One turn moves every row onto another: examples first, then more rows asked:
q_765:  222  -72   44 -133  307  -23    6   70  312  148  -89   59  -12 -243  -48  479 -303  142  205  240 -115  -82  180  244  259  339   -5
q_73:  100 -104   77 -273  128 -103 -246  -20  131  -10 -264   35  -33   17  186   49 -130  171  231  -58 -157 -320  241  156 -200  213    2
q_29:  188   25  -87   90  336  -72   48    5  115  100  125 -149  166   47   73  638 -403  274   66  297 -105   -7   67  223  369 -124   34
q_41: -143  278 -112   93   -9 -171  147   -1  226 -346  236  -18  -64   27 -195  160 -137 -139  213  100  156  -49  295  342 -116 -321 -259
q_818:  118   35 -233  -75  240 -202   29   31   77  -90  113 -186  -82  211 -219   32 -287  101  122  -56  167 -100  112   -3 -283  279  316
q_665:  -62  166 -228  185   34  -54  318  -90  203 -208   80  -62   60   51    1  136   42  -92  135   39  105 -115  404  326   71 -397 -124
q_806: -137  184 -312  162 -110 -165  216  -17  298  -95  127  -88  -22    2   72  141   -7  -42  220  196   56 -261  329  426 -129 -369 -147
q_703: -134  271 -292  132 -166 -204  152    1  337 -140  183 -117 -115  -55  -16  124 -118   24  271  161   94 -217  239  463 -165 -294 -188
q_565:    1 -157  156 -360   79    6 -268   64  -72   -9 -116  -57   88  118  219   -1  -95  275  250   78 -130 -234  184  125 -180  -13  -42
q_364:  -22  -46  241  -85   47  108  189  146 -120  239  300 -119   73   77  115   76 -216  349   27  398  -18 -224  136  286 -204 -236   -6
q_480:  -63 -137   80 -337  207  -50  -64  -19  126  250 -145   12   90  -99  -42  118   24  176  164  225 -152   53  163  155   35  349   41
q_426:   94  -46 -323  -47   77  -48   71  171  -45  101  287 -358   61  240   27   83 -305  358  164  227  184 -184   23   68 -165  -45  309
q_543:  -21   20  -73  -97  152  -55  -37   20  -43  213  200 -286  218  107  108  397 -290  445  124  388  -93   85  -53  227  216 -189   28
q_599: -192   60  -56 -232   96 -184 -133 -114  -43  253   86 -268  152  123    7  129 -110  423  114  241 -122  170  -79  204   -4   26   48
q_22:  231  -90 -323   71  210    0  166  202  -10   24  267 -275  104  247   51  293 -381  249  132  251  166 -267  107   41  -14 -126  318
q_869:   18   16 -286 -126   80 -161    0   90   -1   38  193 -312  -30  227 -114  -49 -265  287  150   78  158 -115   17   36 -301  163  306
q_524:  375  -35  133  -93  245   -2 -166  142  180 -186  -72   40  -60  -56  140  445 -505  173  260   26  -73 -373  216  206   97   59  -98
q_408:  213  115  224   79  287 -129  201  -37  276    5   34  133 -210  -89 -152  224 -365    3  -52   16  -50 -319  298  280 -255  282   40
q_645:   44 -133  171 -298  208  125  -39  180   -4  186  135  -79  153  -89  -21  346 -260  319  233  413  -27  107   56  207  247   55  -81
q_302:  279  -94  212 -189  193   96 -182  211  -20 -178   55  -37   50   28  187  400 -476  278  271  167  -32 -271  162  178  118 -167 -150
q_180: -118  330 -204   95 -113 -210  120   18  292 -260  229  -80 -144  -49 -156  131 -197  -23  265  107  148 -107  239  434 -153 -263 -246
q_722:  249   -2 -238   62  376 -153  130   61  134 -155  103 -116  -22  216 -194  233 -371    4   53  -39  166 -174  212  -42 -128  203  319
q_612:  -88  316 -137   92  -48 -120  197  -82  217 -324  192 -104  -68  -20 -207   44 -127  -30  179  -40  184   43  254  384   -8 -256 -238
q_142:  -57  278 -328  158 -179 -116  227  -68  282  -89  160 -190  -65  -78   40   66  -63  121  246   75  120 -169  235  479    5 -307 -149
q_905:   46  118  -59  -28  390 -316  -40 -235  262   40 -147   -8   14   25 -148  351 -212   55    5  -56 -165   62  139  148   54  351  103
q_608:  211  -86  109 -164  254   68   -2  165  164  139   82  -17   52 -193  -36  525 -379  249  240  365  -58   -2  104  248  340  143  -76
q_38:   85 -145  214 -305  105  110 -228  178 -142  -84   44  -77  133  115  221  162 -266  329  258  196  -72 -201  134  138  -15 -193 -120
q_71:  313   66  264  162  338   21  292  104  182   -2  200   96 -100  -52  -68  443 -506   40  -33  185    3 -320  302  284  -37    8  -16
q_744:  100 -115   38 -211  271  -75  -31  -26  288  209 -200   78  -16 -187  -53  294 -112  110  155  164 -164  -54  215  198  103  433   54
q_884:  -79 -166  158 -387  162   46  -77   78  -24  224   25  -48  157  -52  -29  149  -63  277  198  350  -91  133   89  165  101  153  -21
q_694:  287  -33   64 -151  207 -118 -204   22  250 -116 -228   66 -113  -69  137  281 -317  116  239  -80 -144 -394  262  198  -59  244  -31
q_425: -140  185 -131  124   48 -133  223  -14  193 -301  178   12   30   87 -105  176  -52 -182  158  133  110  -90  391  301  -84 -423 -202
q_100:  219   77  -79  118  445 -202   60 -123  263   17  -48  -14   68   13  -61  619 -371   72   21   88 -132  -16  169  177  282  133   72
q_115:   -6   90  200  -78  123 -164  130  -81  168  149    2   35 -185  -26 -103  -73 -167  115  -36   35  -80 -243  223  272 -452  302   54
q_909:  -56  186 -338  211  -79  -61  302  -81  256  -90   93 -132   16  -15   81  130   37   15  186   99   84 -200  343  421   65 -377 -103
q_4:  -71  247 -125  132   54  -77  253  -87  170 -320  135  -47   14   55 -143   99  -14 -116  146  -33  154   10  375  307   31 -326 -186
q_419: -151  104  -56 -192  217 -300 -134 -221  117  159  -84 -131   59   77 -115   95  -69  229   60   33 -163  159   17  157 -103  290   92
q_148: -127   13  211 -167   -1  -49   96   17  -27  266  132  -88  -35   55   24 -143  -84  290   18  232  -61 -199  132  273 -418   46   28
q_707: -150  149 -229  157    2 -126  249  -18  232 -175  124  -23   43   75   33  171   24 -142  172  178   66 -211  399  335  -88 -433 -153
q_434:  -71  332 -246  105 -161 -129  185  -50  261 -200  204 -172 -113  -82 -125   43 -138   92  251   19  165  -46  181  458  -39 -245 -222
q_146:  201  -12  271   85  214  136  276  199  -20  112  334  -35   37   23   63  377 -437  217   -2  369   24 -281  206  287  -25 -257  -34
q_494:  294  -64 -272  141  363  -61  199  146   69 -101  186 -159   66  238  -43  378 -402   71   78  116  169 -243  216  -11   16   11  331

q_818 -> q_722
q_364 -> q_148
q_73 -> q_694
Now these:
q_707 -> q_806
q_744 -> q_765
q_142 -> q_434
q_543 -> q_599

One turn moves every row onto another: examples first, then more rows asked:
q_329: -415  -42  271  104  273   99   74 -437   16  282   18   95   35 -354
q_977: -320  223 -128  196  316  -36 -158  -25  112  508  -54    7  154  110
q_288: -403    0  135  265  -21   23   74 -428   17  374   65 -446  -84   80
q_742:  -44   -1  -97  405  338   53 -253 -266  182  166   91  287 -141  -80
q_209:  -10  -19  -46  192  266   53 -261 -165   22   96  -27  285 -218 -147
q_643: -253   22  -45  123  304  -43 -290  -33    9  476 -103 -128  120  164
q_700: -381  -84 -167  -12  244  166 -162 -211  -97  492 -126  -79  244   27
q_314: -249  363   84  414  187  231  115 -476  301  214   85  -23  -34 -124
q_910: -489  -34   96  120  136  -28  183 -405  -69  368  113 -371   33  -35
q_114: -458  -47   28  206   64  -79  183 -474  -55  351  245 -288  -43   12
q_281: -596  -50 -165   62  135   16 -239  -13    9  326  -58  -42   94   11
q_607: -162  171 -333  402   72  193   13 -242   58  264  -68 -132 -296  200
q_846: -173  109  222  291  171  342  190 -422   91   97  296 -128  -37 -148
q_322: -308    6   67  114  356 -125 -382 -134  -46  376   54  112   11   96
q_48:  -28  -80  -68   89  290  266 -154 -240  -30   25  128  224   67 -215
q_983: -157  -90 -118   21  373  148 -233 -292   -6   50    2  296  -18 -115
q_616: -503  242   43  348  195 -109   63 -526   98  282  -86  143  -14 -136
q_600: -263  -73  -55  180  196  329 -280 -116  204   71   86  228  -92 -259
q_467: -185    8  154  251  142  325  217 -473   77  100  212 -242 -162 -204
q_691: -122   99  236  259   38  238   63 -416  200  129  210  -63 -218 -279
q_839:  -78   55 -363   46  120  382    3 -317   93  147   88 -153 -259   79
q_276: -355  -36 -212  -46  315   86 -196 -211   21  426  -14 -187  176  200
q_214: -516   24  233  154  211  157  107 -459  -11  395  -56  138   33 -254
q_90: -193  225 -122  155  129  256 -136 -117   48  439   70 -322 -190  274
q_447: -365  195   17  447  176 -119   58 -494  163  244  174 -251   51   96
q_49: -298  -68 -270  273   -9  321 -121 -140  112   98  152 -311 -205  104
q_141: -110  -78 -404  101   -4  258   19 -340  -22  249  168 -244 -191   26
q_576:  -81   99  -69  224  163  260 -193 -283   14  138   23  222 -460  -74
q_680: -461   81  337  130  164  -52  -20 -308  -38  290  -83   78   83 -229
q_187:  -33  111 -269  205   45  277  -74 -177  107  336  -22 -237 -354  109

q_329 -> q_467
q_600 -> q_49
Now these:
q_643 -> q_209
q_276 -> q_983
q_846 -> q_114
q_700 -> q_48
q_607 -> q_977
q_680 -> q_691
q_90 -> q_322
q_314 -> q_447

